One turn sends every row of this set to another row. A few are shown first. Where does it send the rows asked after them?
ras: -4.9 17.3 -12.8 25.6 -12.6 26.2 -5.7 18.4 7.0 4.1 0.0 24.8 -14.6 10.5 -2.4 -0.7 30.1 -15.2 -18.4 3.1 -22.3 4.7 1.2 -16.1 4.1 -0.6 17.8 -18.2 -9.7 -3.8 10.1 24.4
mabi: -6.1 -11.7 25.0 3.2 7.6 9.5 5.2 -7.9 1.5 11.2 4.3 11.8 -14.2 -17.3 14.1 4.6 11.5 -24.9 -26.8 -1.6 -4.0 9.7 -0.6 -34.9 -23.5 -6.0 -18.9 -11.1 -33.1 -7.5 -8.7 5.6
Fam: 14.3 -2.0 7.6 -2.6 27.5 -10.6 13.0 0.2 5.7 8.1 -3.9 -7.0 -12.8 -11.2 -10.7 -12.6 -27.9 4.0 -20.9 -11.3 5.1 2.7 11.0 2.7 -18.6 -19.9 -30.9 26.4 -1.8 -2.7 19.7 10.0
tupa: -31.7 16.7 32.8 17.4 -6.0 -13.2 11.7 -9.4 10.6 0.4 13.7 16.1 20.5 -21.7 -12.6 -29.3 2.6 14.9 -29.9 -8.5 -31.7 14.0 -1.6 -2.6 -16.1 -6.4 -1.5 -19.0 11.1 0.1 6.8 11.8
mudud: -1.3 18.5 -11.0 19.6 7.5 -12.1 -8.9 -1.4 28.2 -6.7 -17.8 1.1 -7.1 -6.7 -16.9 -5.4 -5.1 -0.8 -25.9 1.4 11.3 31.2 18.0 -12.5 9.3 -21.7 -2.0 -25.1 -0.1 -32.4 7.3 -26.8
Tul: 1.2 16.7 -6.0 23.6 -18.3 25.2 -3.2 21.4 6.8 6.4 2.6 25.1 -14.5 14.0 -8.7 -7.1 28.0 -10.6 -26.7 9.9 -19.5 6.2 1.3 -19.5 6.8 -7.3 21.5 -14.3 -5.6 6.0 8.9 22.7
tuz: 0.3 6.2 7.1 18.2 -4.6 -0.8 0.9 13.1 7.8 -30.2 -5.7 26.0 -7.7 6.8 4.2 -12.5 -6.5 0.5 -10.7 -28.3 -19.7 -14.7 -15.4 -12.9 1.0 -1.1 -16.6 13.0 -6.0 11.3 17.3 45.4
Pizo: 15.7 -2.0 10.3 -1.0 23.1 -12.9 4.8 6.4 5.6 6.4 -0.2 -11.3 -13.1 -1.9 -11.6 -17.1 -21.5 7.8 -28.1 -25.2 8.3 7.4 5.3 3.8 -17.8 -21.9 -33.2 21.6 0.7 3.3 25.1 5.0
Miko: -3.0 -3.3 16.1 47.6 0.5 -11.7 -8.7 -0.6 25.5 -30.8 -19.2 16.3 -8.9 29.3 -2.7 -7.8 1.1 -5.2 -34.9 -17.9 -10.3 -3.8 8.0 -19.6 -16.1 -9.4 -23.7 -23.4 -24.2 -1.9 20.6 11.8
bur: -24.8 21.8 31.9 17.8 -4.1 -17.4 6.3 -2.2 8.7 7.3 11.3 10.8 15.9 -24.2 -12.7 -26.0 3.4 19.7 -26.1 -8.0 -31.3 13.3 4.7 6.4 -27.6 -3.3 1.5 -13.5 10.2 3.6 2.3 9.1
Zok: 6.8 20.7 10.5 17.8 13.3 7.8 -11.0 16.5 -3.5 -7.8 -20.6 19.3 -2.8 13.1 -35.6 -27.4 9.9 21.9 -31.8 -19.3 -13.4 12.2 -10.0 -11.3 17.8 -33.5 13.1 -26.5 4.3 18.0 13.9 5.8
Vod: -8.2 4.4 -1.5 20.5 -9.2 -2.3 6.7 17.5 12.2 -21.5 -0.1 21.8 -10.6 7.5 3.1 -11.6 -1.6 3.9 -9.7 -19.1 -24.4 -17.2 -16.8 -17.1 4.2 1.3 -17.2 10.6 -4.7 13.0 15.6 41.8
Zodi: 5.5 4.1 0.8 21.0 20.5 25.4 -2.6 4.7 -8.0 -16.7 -24.0 20.7 -19.5 1.0 -32.3 6.0 12.4 -2.3 -11.5 -32.7 6.3 0.9 13.7 -6.1 14.8 -16.7 -12.9 -13.4 -34.1 22.3 20.5 3.2
rumel: 9.9 20.0 11.3 20.2 13.8 8.8 -18.1 15.1 0.0 -4.6 -16.1 26.7 3.0 18.9 -32.0 -29.2 5.8 17.6 -29.6 -17.7 -18.2 12.6 -9.3 -5.5 9.5 -29.4 14.8 -20.7 12.8 15.9 19.3 9.7
mek: 1.6 17.1 18.7 18.5 -20.2 9.1 7.9 -3.0 -7.5 3.0 -9.4 27.1 -10.9 -35.7 -30.1 -18.6 -12.8 -13.1 1.5 -7.7 5.3 14.8 25.3 -1.4 20.0 -16.2 12.2 16.2 -9.0 2.6 -1.8 9.7
Sani: 2.7 3.6 3.1 26.0 15.3 15.8 0.6 5.1 -5.0 -12.7 -23.9 14.8 -17.6 6.7 -31.7 5.2 8.7 2.9 -19.1 -32.2 5.9 -5.7 23.9 -6.3 10.9 -19.2 -13.9 -14.9 -39.6 23.2 27.0 -0.1
tafi: -7.7 19.8 -9.4 22.6 14.4 -18.7 -8.5 -1.6 28.8 -0.9 -13.8 -0.7 -4.9 -7.7 -20.4 -7.8 3.4 7.5 -18.1 -0.5 11.8 34.6 19.7 -6.1 5.3 -11.3 -7.9 -23.4 -2.6 -34.2 3.3 -21.3
sagi: -0.7 -6.1 21.1 0.9 3.3 6.4 5.7 -9.9 3.6 10.7 -1.5 11.4 -8.0 -24.0 17.0 0.9 14.3 -24.2 -31.9 9.8 -0.9 11.5 0.3 -28.0 -28.9 -4.1 -20.8 -15.7 -18.8 -10.8 -9.9 1.8
fekun: -2.2 -6.4 18.1 1.9 14.9 8.3 8.7 -6.0 5.9 5.3 2.8 12.1 -12.4 -24.8 11.7 3.0 12.2 -18.6 -27.5 0.1 0.3 16.9 1.0 -36.1 -22.2 3.6 -19.8 -17.0 -27.8 -10.4 -17.1 10.8
Fedis: -4.1 13.9 21.0 8.9 -17.0 9.4 4.8 -9.7 -4.5 7.8 -8.1 32.8 -9.7 -34.9 -26.8 -17.0 -9.8 -9.9 -1.9 -1.9 16.2 14.6 27.7 3.4 14.2 -14.9 12.3 11.9 -18.7 -4.9 -2.7 1.8
baziv: 3.1 10.7 19.2 14.5 -15.6 6.1 3.2 -4.1 -11.4 1.9 -12.8 34.1 -9.1 -36.0 -22.1 -16.5 -16.9 -8.0 -2.2 -10.1 14.3 24.6 24.8 -7.1 15.0 -8.3 16.0 13.3 -12.1 2.2 -6.7 9.7
rilu: -4.1 4.9 14.1 47.1 8.0 -3.5 -15.9 -3.8 27.4 -30.2 -15.9 13.3 -9.2 28.4 -7.5 -4.5 4.7 -2.6 -34.7 -17.1 -15.2 -1.1 12.7 -11.0 -21.9 -9.5 -18.0 -27.8 -23.4 -3.0 25.0 6.9
Kalen: -29.6 13.3 27.6 13.5 -4.7 -9.9 11.8 -12.6 5.1 6.8 9.3 11.0 14.4 -30.1 -12.1 -32.8 -2.9 20.6 -23.2 -10.4 -21.6 14.2 -7.8 4.1 -23.6 -12.6 2.6 -14.7 12.9 2.5 1.8 11.1
vuf: 20.6 -7.6 16.7 2.1 23.0 -14.7 -1.7 6.3 7.3 7.1 -2.0 -1.9 -13.0 -6.0 -14.0 -9.1 -25.0 10.3 -27.3 -17.3 4.1 11.5 12.1 2.3 -21.7 -17.8 -26.6 30.8 1.4 3.5 19.7 8.0
pil: -6.2 9.1 0.7 20.8 11.0 -15.9 -4.5 -7.4 28.9 -8.7 -21.3 -0.8 -2.7 -10.2 -13.9 -11.2 -2.4 6.3 -26.0 0.8 9.2 34.8 19.0 -3.4 7.5 -24.1 -7.8 -17.3 3.8 -39.0 6.0 -21.4

rilu goes to -> Zodi
mabi goes to -> Pizo
bur goes to -> fekun
And these:
Tul goes to -> Vod
Fedis goes to -> Kalen

